a =
-0.044,-0.187,0.136,-0.145
0.074,0.153,-0.070,0.087
Report the entry in the bottom-left corner.
Answer: 0.074
The top-right entry: -0.145
The entry directly below 0.136: -0.070
Report the entry in the top-left corner.
Answer: -0.044
The second largest entry -> 0.136

Questions about the row below.
1) The 2nd entry from the right?
2) The last entry?
3) The entry just left of 13?
4) The 1st entry?
5) The entry just left of the smallest entry?
  4  -24   -1    9   13    1   21  -14  -32  -11    2    2    7
1) 2
2) 7
3) 9
4) 4
5) -14

data = ((-11, 1, 13, -4, -25, -10, -1, -38, -4), (-3, -10, 14, 4, -14, 25, -36, -1, -11), (1, -18, 23, 3, 2, -15, -7, -32, -20), (-1, 1, -21, -29, 6, -13, 26, 16, -2), (6, -11, -21, -26, -2, -24, 21, 14, -8), (-2, -14, -32, 1, -2, -22, 9, 24, -13), (-2, 10, 20, 28, 1, 20, -21, -19, 12))
The entry at the centre -> 6
The second largest entry -> 26
Which number is the entry just right of the smallest entry?
A: -4
The entry just right of -3 is -10
Which number is the 3rd largest entry?
A: 25
Which number is the entry just right of 2?
A: -15
Which number is the entry just right of the largest entry?
A: 1
Which number is the minimum?
A: -38
Which number is the maximum?
A: 28
The 3rd entry in reading order is 13
Which number is the entry just left of 26?
A: -13
Which number is the entry just left of 23?
A: -18
The 2nd smallest entry: -36
The entry just left of -19 -> -21

Read these off the grid that follows. Counting starts at 1.
1) Report the entry just right of 16.
2) Report the entry just right of 29.
3) Report the entry in the top-left corner.
4) Report the entry at row 2, column 1.
5) Report the entry directly below the largest entry.
6) Report the entry in the top-right corner.
7) Report the top entry of the column that holds the smallest entry.
[[ 22 -15  22  21]
 [ 15  13 -22  -7]
 [-26  34 -13 -17]
 [  6 -36  16 -17]
 [ -1  17 -24 -14]
 [-16  29 -12 -32]
 [  1   7  -4 -15]
 [  4   6  -5   3]
 [  1 -17  -2 -24]]
1) -17
2) -12
3) 22
4) 15
5) -36
6) 21
7) -15

Read these off the array that follows.
1) The second entry from the end, reading row by row?
2) The entry directly below 19?
3) The entry just left of 32?
4) The entry in the bottom-right corner?
5) The smallest entry in the last column?
6) The fifth entry, reading row by row?
[[19 61 37 75 25 26 56 29]
 [80 15 30 38 40 28 32 59]]
1) 32
2) 80
3) 28
4) 59
5) 29
6) 25

W =
array([[-13.8,  -3.9,  -4.7,  -4.5,  -5.6,  -8.0],
       [ -9.0,  -7.5, -15.4, -15.3, -15.8,  22.4],
       [-14.5,  -4.5,  10.8, -11.5, -11.9, -10.9]])
Give the first entry in the row that holds the smallest entry.
-9.0
The first entry, reading row by row -> -13.8
The entry in the bottom-right corner -> -10.9
Give the 3rd entry on the diagonal from the top-right corner.
-11.5
Give the minimum.
-15.8
Give the 4th-last entry, reading row by row.
10.8
The entry just right of -13.8 is -3.9
Give the entry directly below -3.9.
-7.5
The entry just left of the smallest entry: -15.3
Give the second entry from the end, reading row by row.
-11.9
The entry in the top-right corner is -8.0
The fifth entry in reading order -> -5.6
Give the largest entry in the last column.
22.4
The smallest entry in the first column -> -14.5
The second smallest entry -> -15.4

A =
[[ 1.1 -0.3 -1.4  1.3  1.0]
 [ 1.0  0.3  2.3  0.6  1.1]
 [-0.8  1.1  0.7 -0.3  0.8]
 [-0.5  0.3  0.0 -0.3  0.6]
 [-0.4  0.0  2.0  0.2 -1.0]
 [-1.9  0.9  1.3 -1.9  1.5]
 [ 0.2  0.4 -1.0  0.0  0.9]
 [ 0.9  0.6  0.8  0.8  1.9]
 [ 0.0  0.9  0.3  0.1  1.4]]
The second entry on the diagonal from the top-right corner -> 0.6
Which number is the bottom-right entry?
Answer: 1.4
Which number is the largest entry in the first column?
Answer: 1.1
The entry just right of -0.8: 1.1
Which number is the top-right entry?
Answer: 1.0
The bottom-left entry -> 0.0
The entry at the centre: 2.0
The smallest entry in the first row: -1.4
The entry directly below the centre entry: 1.3
Which number is the largest entry?
Answer: 2.3
The third entry on the main diagonal is 0.7
The fourth-last entry, reading row by row: 0.9
The entry just left of 0.4 -> 0.2
The third-last entry, reading row by row: 0.3
The entry just right of the centre entry -> 0.2
The entry directly below -0.4 is -1.9
Which number is the entry directly above 1.5?
Answer: -1.0
Which number is the 3rd largest entry?
Answer: 1.9
The entry just left of the centre entry is 0.0
The last entry in the row that holds the largest entry: 1.1
The 2nd-last entry, reading row by row -> 0.1

 28   15  -11  -24   20   30   27  -12    5  -12  -15   11
  6   -6    1   -6    1    6    8   -4    7   -9   -5   -9
  3   11  -18   -7    0   11    3    3   -2    6  -17   11
  0  -21   35   12    1  -13    2   -1   11  -13   19  -25
 -2    6  -16   -6   -3    4   -2   -2   -6    3   -9    9
 -7   -5  -12    3  -12    1   -4    6    4    6   -2    2
  2   -1   -2   -3    2    1    2   -3    0   -4    1    1
 -3    6   15   -3   11  -17  -12  -15  -22   -6   10    3
-16    9  -11    3   -7  -15  -22   -4  -24   13    9   20
 -2    5  -16   -7   -4    3   -3   -2   -6    4   -9    8
 -3    7  -16   -6   -4    3   -4   -2   -7    5   -9    9
 -7   -1  -11    4  -11    1   -4    6    3    9    0    4
The top entry of the column that holds the smallest entry is 11
The bottom entry of the column that holds the smallest entry -> 4
The entry in the top-left corner is 28
Which number is the entry directly above the smallest entry?
A: 11
Which number is the smallest entry in the last column?
A: -25
Which number is the largest entry in the last column?
A: 20
The fifth entry, reading row by row -> 20
The bottom-left entry -> -7
The third entry, reading row by row: -11
The entry directly below 27 is 8
Which number is the second entry from the end, reading row by row?
A: 0
The smallest entry in the first row -> -24
Which number is the second largest entry?
A: 30
Which number is the second entry on the diagonal from the top-right corner?
A: -5
Which number is the fifth-last entry, reading row by row?
A: 6
The entry just left of the largest entry is -21
The entry just right of the largest entry -> 12
The fourth entry from the end, reading row by row -> 3
The entry directly below 19 -> -9
The entry directly above the largest entry is -18

Questions about the row below.
1) Give the entry just right of the largest entry.
2) Give the last entry.
3) Give the second entry from the left.
4) Give the 1st entry from the left.
[ 23  -9  25  -3 -12  21   4  20  -8  30  -8  -9]
1) -8
2) -9
3) -9
4) 23

arr = ((43, 146, 124, 96, 128, 62, 150), (97, 42, 41, 74, 84, 239, 45), (71, 148, 121, 121, 141, 127, 55))
The 4th entry in reading order: 96
The entry just right of 96 -> 128
Read off the entry just left of 55.
A: 127
Read off the minimum.
A: 41
Read off the largest entry.
A: 239
The entry just left of 239 -> 84
Read off the median of all entries.
A: 97
The entry just left of 146 is 43
The entry just right of the largest entry is 45
The 3rd entry in reading order is 124

Read these off the row that follows.
1) Read off the entry just right of -0.14.
2) Read off the entry just left of -0.06.
(-0.03, -0.14, 0.17, -0.15, -0.06, 0.18)
1) 0.17
2) -0.15

[[5 5 4 5 5 5 5 5 5 4 5 5 5]
 [5 5 5 5 5 6 5 6 5 5 4 3 4]
 [4 5 5 5 5 5 5 5 5 5 5 5 5]
 [9 6 7 7 1 5 6 6 2 7 4 5 4]
 [5 6 3 4 4 4 4 5 4 7 5 6 3]]
Report the first entry, reading row by row.
Answer: 5
The last entry, reading row by row -> 3
Report the entry directly above the largest entry.
Answer: 4
Report the entry directly below the largest entry.
Answer: 5
The entry just left of the centre entry is 5
The smallest entry is 1
The largest entry in the last row: 7
The 5th-last entry, reading row by row: 4
The entry just right of 1: 5
The second entry on the main diagonal: 5
Report the 3rd entry on the main diagonal.
Answer: 5
Report the entry at the centre.
Answer: 5
The second entry, reading row by row: 5
The first entry in the row that holds the smallest entry -> 9
Report the entry directly below 1.
Answer: 4
Report the 4th entry, reading row by row.
Answer: 5
The entry directly above the smallest entry: 5
The third entry in reading order: 4
Report the last entry in the row that holds the largest entry.
Answer: 4
Report the third entry on the diagonal from the top-right corner.
Answer: 5
Report the top-right entry.
Answer: 5

Questions about the array below. Indices start at 1.
1) Report the entry in row 2 and column 1.
2) Report the entry directly below -579.
3) Report the entry at row 3, column 3.
4) Report the entry just right of 27.
5) Report the entry at row 1, column 2.
6) Report the top-right entry.
7) Report the entry just left of -349.
8) Report the entry just left of the smallest entry.
  91     1   343   719   889  -268   415   -50     1   231    32   507   428  -444  -132  -304
-123    79   -19   913   689   153   -79    54   230  -133   513   207  -511  -377   117  -125
 172  -226   372   559   918  -354   470   -51    27   289  -156   613   625  -206   -64   -90
-114   -44  -144   850   632   193  -208   105   231  -199   503   267  -670   -93   303   177
 210  -486   339   410   899  -349   430   -30   170   277  -267   648   671    76    50   177
 191  -706   262   306   833  -252   302     5   411   220  -279   587   578   308   165   415
   2   139   258   848   833  -119   281   -34    58   123   242   364   121  -579  -131  -401
 -80   157   130   918   762    38    96     5   153   -11   415   253  -225  -554   -41  -334
 -58  -155  -222   758   601   167  -252   152   147  -174   411   413  -641   219   467   488
1) -123
2) -554
3) 372
4) 289
5) 1
6) -304
7) 899
8) 191
